Each row has a name. After each piece below comes the name of the row it's from. Each question is about the rows just above it. Some pieces are copies with a little noise.

U: [ 69  19  49  11 -24  69]
B: [ 69  19  49  11 -24 -33]
S: [ 69  19  49  11 -24 -83]
which: [ 69  20  49  11 -24 -33]
B
which: [ 69  20  48  11 -24 -84]
S
which: [ 69  21  50  10 -23  69]
U

M: [-11 -56   4  28  15 -20]
W: [  1 -74 -14  23  -8  -2]
K: [-12 -61  -1  23  10 -19]
J: [-12 -56   3  25  16 -24]
H: [ -4 -70  -4  36 -16  -4]
G: [ -8 -48   0  25  10 -16]
R: [  1 -74 -14  28  -8  -2]
V: [  1 -53 -13  22  -6  -2]
Z: [  2 -54   5  27  16 -21]
Q: [-11 -54   5  27  16 -21]
D: [ -3 -79   4  30   4 -22]
which: [-12 -61   0  23  10 -19]
K
[-11 -54   5  27  16 -21] is in which row?
Q
which: [  3 -55   4  28  14 -20]
Z
which: [ -6 -50   1  27  13 -14]
G

E: [-29  32 -50  -1]
F: [32 56 76 38]
L: [ 32  32 -50   6]
A: [ 32  32 -50  -1]
which: [ 31  31 -50   0]
A

sugup: [ 26 -20 -44  39]
bivom: [-35  25  -1 -26]
Pade: [-39  22   0 -25]
suzo: [-40  25  -1 -26]
Zubub: [-41  31  -2 -25]
Lev: [-41  31  -2 -24]
letug: [-40  25  -1  28]
Which row holds [-39  22   0 -25]?
Pade
which: [-40  24   1  28]
letug
which: [-35  26  -1 -26]
bivom

C: [ -8  11  13  -3 -10  -2  23  42 -16 -19  11   4 -10 -20  10  22   4  15
  -6  -1  24   1  26  10  18  -6  28   7   1  -8  12   0  -2   1  33 -14
  10  13  16  -6  -6  23  20  -7  -8  10  34 -20  28  17]
Y: [ -8  11  13 -23 -10  -2  23  42 -16 -19  11   4 -10 -20  10  22   4  15
  -6  -1  24   1  26  10  18  -6  28   7   1  -8  12   0  -2   1  33 -14
  10  13  12  -6  -6  19  16  -7 -28  10  34 -20  28  17]
T: [-43 -18  19 -43  12 -41   3  35 -11 -63  17 -39 -42  11   2   8 -40 -28
 -54 -46   8 -41  18 -13   6 -38  19 -32   5 -17  -5  11 -52  19  15 -55
  10  16  14 -53 -55   4   8 -51 -50 -25  23 -63  15  12]
which: [-43 -18  19 -43  12 -41   3  35 -11 -63  18 -40 -42  11   2   7 -40 -29
 -54 -46   7 -41  18 -13   6 -37  19 -32   5 -17  -5  11 -52  20  15 -55
   9  16  15 -53 -55   4   9 -50 -49 -25  24 -63  14  12]
T
which: [ -9  10  14 -24 -10  -3  23  42 -16 -20  11   5 -11 -19  10  23   3  14
  -7  -1  24   0  28  10  17  -7  28   7  -1  -7  10   1  -3   1  33 -13
   9  12  12  -6  -6  19  16  -6 -28  11  34 -20  29  17]
Y
which: [ -7  11  13  -3 -10  -2  23  42 -16 -19  12   4 -10 -20   9  22   5  15
  -6  -1  24   1  27  10  18  -6  28   8   1  -8  12  -1  -2   1  33 -14
  10  12  17  -5  -6  23  20  -6  -8  11  34 -20  28  17]
C

rusod: [-21 -13  15 -25  23   9  -6  21]
zeza: [-14 -34  -2   9   4   2 -27  23]
kal: [-15  -2 -24  18   6  -5  11  22]
davu: [-14 -34  -2 -24   4   2 -27  23]
Dup: [-15  -2 -24  18   6  -5  11 -25]
zulot: [  2 -14   0  10   3 -43  -5 -15]
nali: [  4   4   7  -6  -7  20 -84   3]
kuvuv: [-15  -2 -24  18 -59 -21  14 -63]
fubi: [ -7 -29   0  19   7 -28 -18  -2]
which: [-12 -36  -1   8   3   2 -26  22]
zeza
which: [-18  -4 -24  17   5  -4  12  23]
kal
which: [-16  -2 -24  18 -59 -21  14 -62]
kuvuv

Pep: [ 20  51  -6  13 -56  -6   0   5  33   0 -31 -13 -36  -8  19  -9 -31  -6
 -41  23   7   9   1  10 -12 -30  51 -48  49  46]
Tulo: [ 22  53  -4  15 -56  -7  -1  10  33   0 -30 -13 -36  -6  17  -8 -29  -4
 -39  26   8  11   4   9 -12 -28  54 -49  51  40]
sud: [ 44   8 -10  18 -43 -15  26  35  42  19 -16 -37  -6  15 -27  -1 -37 -22
 -50  21 -15   4   2  35  -7 -24  34 -42  32  20]
kigef: [ 11   5 -23  20 -28  -3 -12 -12  38  -2 -15 -49 -27  -7  38 -10 -24 -15
 -37  -7  12 -25 -26  -1  -6 -20   7 -43  20  73]
vas: [ 44   8 -10  18 -43 -15  26  35  42  19 -16 -37  -6  15 -27  -1 -37 -27
 -53  19 -23   4   5  36  -7 -25  23 -41  31  30]
zifek: [ 19  50  -6  12 -56  -5   0   4  33  -1 -31 -13 -36  -9  20  -9 -32  -7
 -41  22   6   8   0  10 -12 -30  50 -48  48  48]
tanu: [ 21  52  -5  14 -56  -6   0   7  33  -1 -31 -13 -36  -8  19  -8 -30  -5
 -40  24   7  10   2  10 -12 -29  52 -48  49  44]
gikoz: [ 21  54   0  27 -58 -12   0  25  32   8 -19 -17 -33   6   7  -5 -17   3
 -36  30  14  12   8  15 -14 -20  55 -49  50  14]
which: [ 43   8 -10  18 -43 -15  28  34  41  19 -16 -37  -6  16 -27   0 -37 -28
 -54  20 -24   3   5  37  -7 -26  22 -40  31  30]
vas
which: [ 12   5 -22  20 -26  -1 -12 -12  38  -2 -16 -48 -28  -8  38  -9 -23 -16
 -36  -7  12 -24 -26   0  -5 -21   7 -44  21  74]
kigef
Where do [ 21  52  -5  14 -56  -6   0   7  33  -1 -31 -13 -36  -8  19  -8 -30  -5
 -40  24   7  10   2  10 -12 -29  52 -48  49  44] appear?
tanu

Zomok: [ -7  -3 -34 -37]
Bavaz: [-78  29 -52 -62]
Pila: [ -9  33 -16   1]
dele: [-16  12   5  -6]
which: [-10  32 -18   1]
Pila
which: [-78  29 -53 -63]
Bavaz
which: [-16  11   3  -6]
dele

gir: [ 15 -49 -19  -6  59  29 -17 -20 -13  18 -16  34  35 -29 -11  22  10  14
 -16  34  23   9 -44   7  -4 -35 -16   7  43  21  68]
pifer: [ -9  35 -10   6  12 -21  17  37  31  39  16 -16 -80  23 -11  42 -22   0
   0   0  -9 -36  32 -73 -33 -35  31  13  21 -14   5]
gedaf: [-21  56  15   6 -59 -21  17  37  16  -4   9 -33 -22  41   5 -17 -12  -9
  11 -34 -17  -6  32   7  -4  28  15  -7 -44 -26 -58]
Dedek: [-21  35 -10   6 -12 -34  17  37  31  39  16 -16 -80  23 -11  22 -22   0
   0   0  -9 -36  32 -46 -33 -35  31  13  -1 -14   5]
dit: [  3  -7  15  -6 -36  17  -5 -20 -13 -46 -10 -16  63   6  22 -36  21  -4
   0 -17  -1  39  -6  60  40  48 -32 -21 -23  10 -58]
fepe: [ 40 -49 -19   3  59  29 -28 -57 -42  -4  -3  50  35 -47 -19  22  21   5
   0  51  15  -6 -63   7  -4 -35 -32  13  43  33  68]
katen: [-33  14 -19  -6  12 -21  17  37  45  60   3 -16 -80   6 -11  42 -22   9
 -16  17   7 -36  32 -73 -33 -55  46   7  43 -14  37]
paled: [-21  35  15  -3 -59  -8  17  18   1 -25  -3 -33   6  23  22 -36  -1  -9
   6 -34  -9  24  32  34  25  48  -1 -14 -44 -14 -58]
which: [ 40 -49 -19   3  59  30 -28 -56 -42  -5  -3  49  35 -47 -18  22  21   5
   0  51  16  -5 -63   8  -3 -35 -34  14  42  33  67]
fepe
which: [ -8  33 -10   7  11 -21  19  36  33  38  18 -15 -81  22 -11  40 -21  -1
   0   0  -9 -35  31 -74 -33 -34  31  13  23 -15   3]
pifer
which: [-33  14 -20  -8  12 -21  17  37  45  58   4 -17 -80   4 -11  43 -23   9
 -16  17   8 -35  31 -73 -33 -54  47   7  44 -13  36]
katen
which: [  2  -7  15  -7 -35  17  -5 -20 -13 -46 -10 -15  62   7  23 -37  21  -5
   0 -17  -1  39  -6  60  41  48 -32 -21 -23  11 -58]
dit

N: [-23  18  19  -1  -2 -72 -24  23  25 -39   8 -55 -23 -76  26  -8 -14  -7
 -41  39  12  33  38  -6]
X: [-23  18  19  -1  14 -18 -24  23  25 -39   8 -55 -23  44  26  -8 -14  -7
 -41  39  12  33  38  -6]
P: [-23  18  19  -1  -2 -72 -24  23  25 -39   8 -55 -23 -76   0   2 -27 -37
  28 -64   0  39 -16  25]
which: [-22  18  18  -1  14 -18 -24  23  25 -39   8 -54 -23  45  26  -8 -15  -6
 -40  40  13  32  38  -7]
X
which: [-23  17  19  -2  -2 -72 -24  23  25 -39   8 -55 -23 -76   0   2 -27 -37
  28 -64   0  39 -15  25]
P
which: [-20  16  20  -2  -3 -71 -25  21  26 -39   7 -56 -22 -77  25  -9 -15  -8
 -42  38  13  33  38  -5]
N

taku: [-18  26 -11 -12 -34  19 -17 -32]
lig: [ 67 -20  12  39  19 -16  32  85]
zave: [-18  26 -11  37 -34  19 -17 -32]
which: [-18  26 -13  37 -35  18 -17 -30]
zave
which: [-18  26 -11 -12 -35  20 -17 -32]
taku

Gumid: [-18  -7   4  -6 -10  -1   6 -12   3 -11 -18  15   9 -28   1  16  -7 -30
   5 -11  31  -7  -2  -1  20   5  21 -13 -18   5  -5 -17]
Kiso: [  1   1   1  -1   0   2   6  10   3   4  -9  -8   1   2   2  16  -5   3
  10  -4  -6   2  -2   0   2  10   0  -7  -1  20 -18   6]
dafo: [ 1  1  1 -5  0  3  4  4  0  4 -3  0 -3 -1  2  1 -4  3  3 -1 -4  2 -2  3
  2  2  0  3 -1  5 -8  1]
fosi: [  4   6   1  -5  12   6   5  32   4   8 -26  -3  -6  -1  30  16 -25 -20
   6  -6 -58  16  -7   4  -9  39 -10  11 -16  69 -12   3]
biz: [ -6  -2  13  -7  -4   3   9 -16   3  -3 -15  29  16 -23   2  16  -5 -18
   6  -8  40   2  -2  -2   2   5  19  -4 -24   5  -8  -8]
ser: [  4  10   1  -9  11   5   5  29   3   8 -26  -6  -3  -1  25  16 -26 -16
   6  -4 -53  21 -10   3  -5  42 -11  14 -16  68 -21   3]
bunez: [ 1  1  1 -5  0  3  5  4  0  4 -3  0 -3 -1  2  1 -5  3  2 -1 -4  2 -2  3
  2  2  0  3 -1  5 -8  1]
pelab: [ 1  1  1 -5  0  3  4  4 -5  4 -2  0 -3 -1  2 -3 -4  3  1  2 -4  2 -2  3
  2  0  0  3 -1  5 -8  1]
Misat: [ 1  1  1 -3  0  3  5  4  3  4 -9 -2 -2 -1  2 12 -5  3  6 -4 -4  2 -2  2
  2  5  0 -1 -1  8 -8  1]
Where do [ 1  1  1 -5  0  3  4  4  0  4 -3  0 -3 -1  2  1 -4  3  3 -1 -4  2 -2  3
  2  2  0  3 -1  5 -8  1] appear?
dafo
which: [-15  -8   6  -6 -11  -2   6 -14   1 -12 -19  12  12 -31   4  12  -5 -31
   5 -10  29  -5  -1  -3  21   2  21 -13 -18   5  -6 -17]
Gumid
Which row holds [ 1  1  1 -5  0  3  5  4  0  4 -3  0 -3 -1  2  1 -5  3  2 -1 -4  2 -2  3
  2  2  0  3 -1  5 -8  1]?
bunez
which: [  5   6   0  -4  13   6   5  33   4   8 -25  -3  -6  -1  30  15 -24 -20
   6  -5 -58  14  -8   4  -9  40  -9  12 -17  69 -12   2]
fosi
which: [ -6  -2  13  -6  -4   4  10 -17   2  -2 -14  29  16 -24   2  17  -6 -18
   5  -7  40   3  -3  -2   3   3  20  -5 -23   5  -9  -8]
biz

